In the data rows, 128 means zero.
Some points:
[157 118 121  83 139  85  99  72 141 144 120 105 129 162  81 116 144 133
 165 159 123  71 157 130 140 179 155 113 166  78 118 130 184 107 109 125
 107 132 142 169 164 165  82 111 110 127 152 109]
[159 117 170 116 134 111 110  76 139 160 173 165 114 117 102 163 126 173
  96 168 130  76  80 145  97 101  77 119 129 108 125 162 173  94 184  82
 171  57 155  91 178  82 137  70 114 122 144 164]
[110 122 128 142 123  80 107 144 117 123 155 111  85 136  91 161 134 101
 168  77 128 129 143 152 108 170  92 115  99  77 125 163  86 111 169 134
 164 142 132  87 113 157 106  85 186 104 116 106]
[120 139 154 156 101 185 180 108 124 119 129 115 143 122 123 135 136  99
  67 107 125 166 173 113 100  93 100 191 143 175 135  80 101  92 154 125
 104 152 129 140  81 122 168 189  79 127 185 113]
[ 69 137  94 101 129 169  84 159 138 121 141 142 154  80 156 147 157 100
 151 132 141 140 154 138 127  64 160 141 138 119 119 150  82  96 137 123
 165 135  86 145 165  70 109 165 178 135  78 158]
[153 137 123 160 152 128  94 109 133 143 110 119 112 143 110 138 100  76
 161 112 136 116 161 140  94  81 105 117 102 126 123  81 172 114 100 109
 128 123 123 153 106  87  90 138 161 137  66 121]
[142 127 143 103 127 144 172 111 137 142  88 108 142  92 155 140 145 133
  85 168 122 128 105 158  97 122 144 113 147  87 132  95  79 112 116  94
 105 139 104 173 172 115 101  84 189 132 161 192]
[150 131 175 153 131 139 125 190 144 123 125 141  90 171 110  63 111 111
  69  84 127 103 146 166 165 109 171  99 171 176 133 174 173 142 124 193
 180 124 161 148  71 108  86 167 162 153  87 138]
[ 99 109  86 106 126  78 101 128 125 115  85  82  87 157 144 145 102 169
 168 125 130 106 145  90 120 119  69 147 112 104 126 166  82  98  77 127
 100 120  97 178 143 151 103  90 163 106  79 105]
[152 118 130 113 161 115  86 135 137 160 147  86 154 176  64 107 146 166
  80 101 130  81  67 127 110 136 159 107  85 120 122  78 169  98 130  83
 118  91 120  82 190 157 102  70 176 125  83 120]
[ 89 136 108  90 128 153 106 183 135 116  71 154 130 172 197  90  90 157
 161 162 125 163  71 121 117 165 159 125 120 157 127 147 116 165 123 204
  76 153 122  86 168 164 124 154 101 144 166 140]
[120 122 127 106 111 136 135 102 117 134  93 171 156  65  78 163 144 152
  73 117 128 157 114 161 100  94 101 113 163 160 121 133 148 168  91  49
 102 141 160  88  91  76 159 103 123 110  84 106]
[127 121 181 102 120 174 160  88 119 142 141 171  92 160  72 118 193 119
  72 160 129 110  86 108  98  95  82 115  88 167 123 141 122 129 185 103
  96  72 104 106  96 161 144 167 106 105 143  88]
[ 99 116 144 158 118 107 169 111 117 116 167  91 174  97  96  89  98  74
 155 125 115 162 173  82 163 114 127 190 162 107 141  81  86 141 151  64
 126 149  88 129 154 104 169 155  98 111 151 188]
[151 134  91 168 101  88 192 167 115 111 124 187 169 150 125 182  98 158
  91  86 136 159 178 155 132  93 109  98 136 122 126  91  95 103 117 177
 116 142 158 103  75 159 146 150 155 124 118  75]
[174 127  86 148 131 166  94 109 119 140 152 147  80 124 194  97  80 126
 117 158 133  95 179 142 103 154 161 138 106 167 138  86  99  92  90 142
 167 162 107 115 156 166 160 169 146 131 100  94]
[117 117 131 111 118 155 131  64 123 112 168  91 160  80 161 168  98  98
 154 119 128 119 123 109 184 128  76 106  87 103 122 151 127 191 122 112
 154 115 171 173 156 110 168 135 102 102  81 109]
[111 126  82 108 117  82 138 195 118 114 124 109 141  98  92 160 176 136
  88  84 120 137  96  97 172 141  88 141 149  75 138 135 109 119 138  55
  93 154  88  88 180 128 104  92 107 115 161 127]
[112 132 161 149 128 182 145 122 132 123  67  78 163 138 186  88 154 165
 151 166 129 185  78 133 100 161 183 117 119  87 128 108  82 181 126 172
  76 134  94 147 137 152 162  95  97 151 173 117]
[171 134 173  79 138 116  93 144 114 128 156 149 157 157 187 107 154 163
 141  93 124  94 104 152 138  76 133 118 164 141 129  92 141  90 128 179
 170 110 178 114 114 168 167 116 170 133 167 125]
[145 126 123 192 125 114 177 104 140 121  84 143 101 128 170 150 101 161
 161 102 142 172 153 151  95  68 117 121 114 119 120  87 176 169  95 127
  86 125 136 161  93  81  75 163 153 144  73 130]
[120 141  98 144 106 144 179 180 124 134 144 112 158  70 169 110 121 168
 159 161 127 146 176 146 118  78 178 139 154 131 137 108  92 168 134 105
 163 151  99 123 150  91 124 154 167 128  96 168]
[147 131  99 147 110  95 175 110 117 109  82 146 100 152 145 171  90 169
  93 125 125 181 159  80 111 147 156 181 100 154 136  88 141 148 104 177
 135 162 176 103  81 153  93  97  95 131 136 100]
[ 99 134 105 190 103 141 121  76 126  98 108 192  70  63 102 167 153 136
 102 162 136 164 167 145  93 130 176 113 144 177 125 153 129 109  95  93
  78 142  89 116 114  81 132 105 104 125 103 138]
[149 143 169 151 121 174 148 157 140 123 147 166  75 109 184 123 166 170
  72 166 130 141 122 163 100 186  95 144 105 112 129 137 109 108 184 151
 137  84 131 175  75 138 163 154 106 151 160 165]
[167 118  85 138 179 142 129 185 136 157 168 100 175 169 119  77  93 145
 162 173 113 119 154 133 150 125 161 106 164  93 128 120 179 145 116 166
 171 149 166 165 166 136 172 132 171 135 177 115]
[140 135  84 105 128 181 110 126 127 135 126 111  73 155 115  56  76 152
 164 141 130 106 130 143 103 117 140  93  83 118 132 178 172  93  96 195
 147 152 176 104 122 172 141 162  84 152 166 167]
[ 79 136 184 102 115 102  89 180 122 102 134 156 153 133 131 146 137  80
  66 123 125 113 175 112 159 168 183 100 168 159 136 178 147  98 117 175
 135  99 160  94  69 117 108  96 115 133 193 127]
[118 125 134  77 114 133 155 109 126 151 100  93 106 154 128 173 146  87
 144 123 124 141 121 114 155 155  80 102  85 167 133  93 141 165  94  61
 109 163  87 129 114 114 105 164  96 118 150 148]
[142 127  85  72 131  89 165 188 134 135 171 125 151 145 127 145 136 132
 179 108 125 156 161 163 104 158 159 106  86  84 134  85  83 139 151 166
 143 156 126 140  94 155 178  60 109 125  85 107]
[167 131 153 107 138  90  96 114 137 130  83  93 153 146 164 123  92 117
 156 170 138  88  82  84 143 143  92 188 169 172 134 153 110 176 137 157
 108 122 103 122 166 181  81 173 136 156  78 122]
[170 142 150 177 137 106  93 107 119 127 123  91 164  88 121  86 151 135
 159 157 132  92 110  69 162 169  97 181 158  83 130  91 144 100 134 142
 164 151 168 110  82 115  86 119  84 133 188 102]
[ 70 123 156  86 119 122 103  78 126 121 172 120 121 154 139 151 179 107
 162  74 126  97  94  90 120 130 156 104 121  85 122 156 127 167 174  59
 157  48  92 168 139 159 172 168 115 102 166  75]
[102 135  82 102 115 152  93 127 121 101 127 159  81  99 122 157  87 155
 150  99 130 108 107  91 173  88  92 135 127 160 135 159 174 134 157 107
 141 153 122 165  84 140 143 145 176 130 125 120]
[ 81 127 128 172 141  95 111  61 129 131 145 134 181 159  70 153 110  95
 101 141 129 136 143 146 146 182 142 176 173 127 117 140 153 107 107 147
  82 122 164 171 173 140 152  95 106 118  78 167]
[148 117 148 176 176 164 188 123 117 172 167  81 167  98 136 103 190  87
 130  78 118 151 115 162  95 149 125 133  91 168 116 157  97 100 146 109
 164 112  97  79 168 138 146 169 100 108  83 172]
[ 75 120 103 146 133  92 101 129 135 127 116 155 119 158  89 100 112  80
 154 154 127 114  91 155 179  92  97 106 142 172 120 161  83 115 155 116
  84 133  81  99 157  82  84 101 141 127 151 152]
[166 135 169 126 139 136 110 197 144 102 130 164  82  87 110  97 136  80
 138 100 127 142  70  98 191 184 166 115  92 125 132 173 180 179 100 157
 137  93 170 126 106  71 123 102  79 153 159  96]
There is one direction along which these points spread out most. Take the direction at right angles to it along which they spread out most. Go by this last direction. How many in every 100 of the points above lie lower along it than each point below? Round to a whole number. More than half of the points above lie lower than the first one.
[145 126 123 192 125 114 177 104 140 121  84 143 101 128 170 150 101 161
 161 102 142 172 153 151  95  68 117 121 114 119 120  87 176 169  95 127
  86 125 136 161  93  81  75 163 153 144  73 130] 0
[170 142 150 177 137 106  93 107 119 127 123  91 164  88 121  86 151 135
 159 157 132  92 110  69 162 169  97 181 158  83 130  91 144 100 134 142
 164 151 168 110  82 115  86 119  84 133 188 102] 84
[167 118  85 138 179 142 129 185 136 157 168 100 175 169 119  77  93 145
 162 173 113 119 154 133 150 125 161 106 164  93 128 120 179 145 116 166
 171 149 166 165 166 136 172 132 171 135 177 115] 63
[151 134  91 168 101  88 192 167 115 111 124 187 169 150 125 182  98 158
  91  86 136 159 178 155 132  93 109  98 136 122 126  91  95 103 117 177
 116 142 158 103  75 159 146 150 155 124 118  75] 8
[159 117 170 116 134 111 110  76 139 160 173 165 114 117 102 163 126 173
  96 168 130  76  80 145  97 101  77 119 129 108 125 162 173  94 184  82
 171  57 155  91 178  82 137  70 114 122 144 164] 95
[118 125 134  77 114 133 155 109 126 151 100  93 106 154 128 173 146  87
 144 123 124 141 121 114 155 155  80 102  85 167 133  93 141 165  94  61
 109 163  87 129 114 114 105 164  96 118 150 148] 47
[110 122 128 142 123  80 107 144 117 123 155 111  85 136  91 161 134 101
 168  77 128 129 143 152 108 170  92 115  99  77 125 163  86 111 169 134
 164 142 132  87 113 157 106  85 186 104 116 106] 82
[ 89 136 108  90 128 153 106 183 135 116  71 154 130 172 197  90  90 157
 161 162 125 163  71 121 117 165 159 125 120 157 127 147 116 165 123 204
  76 153 122  86 168 164 124 154 101 144 166 140] 45
[147 131  99 147 110  95 175 110 117 109  82 146 100 152 145 171  90 169
  93 125 125 181 159  80 111 147 156 181 100 154 136  88 141 148 104 177
 135 162 176 103  81 153  93  97  95 131 136 100] 13
[174 127  86 148 131 166  94 109 119 140 152 147  80 124 194  97  80 126
 117 158 133  95 179 142 103 154 161 138 106 167 138  86  99  92  90 142
 167 162 107 115 156 166 160 169 146 131 100  94] 16
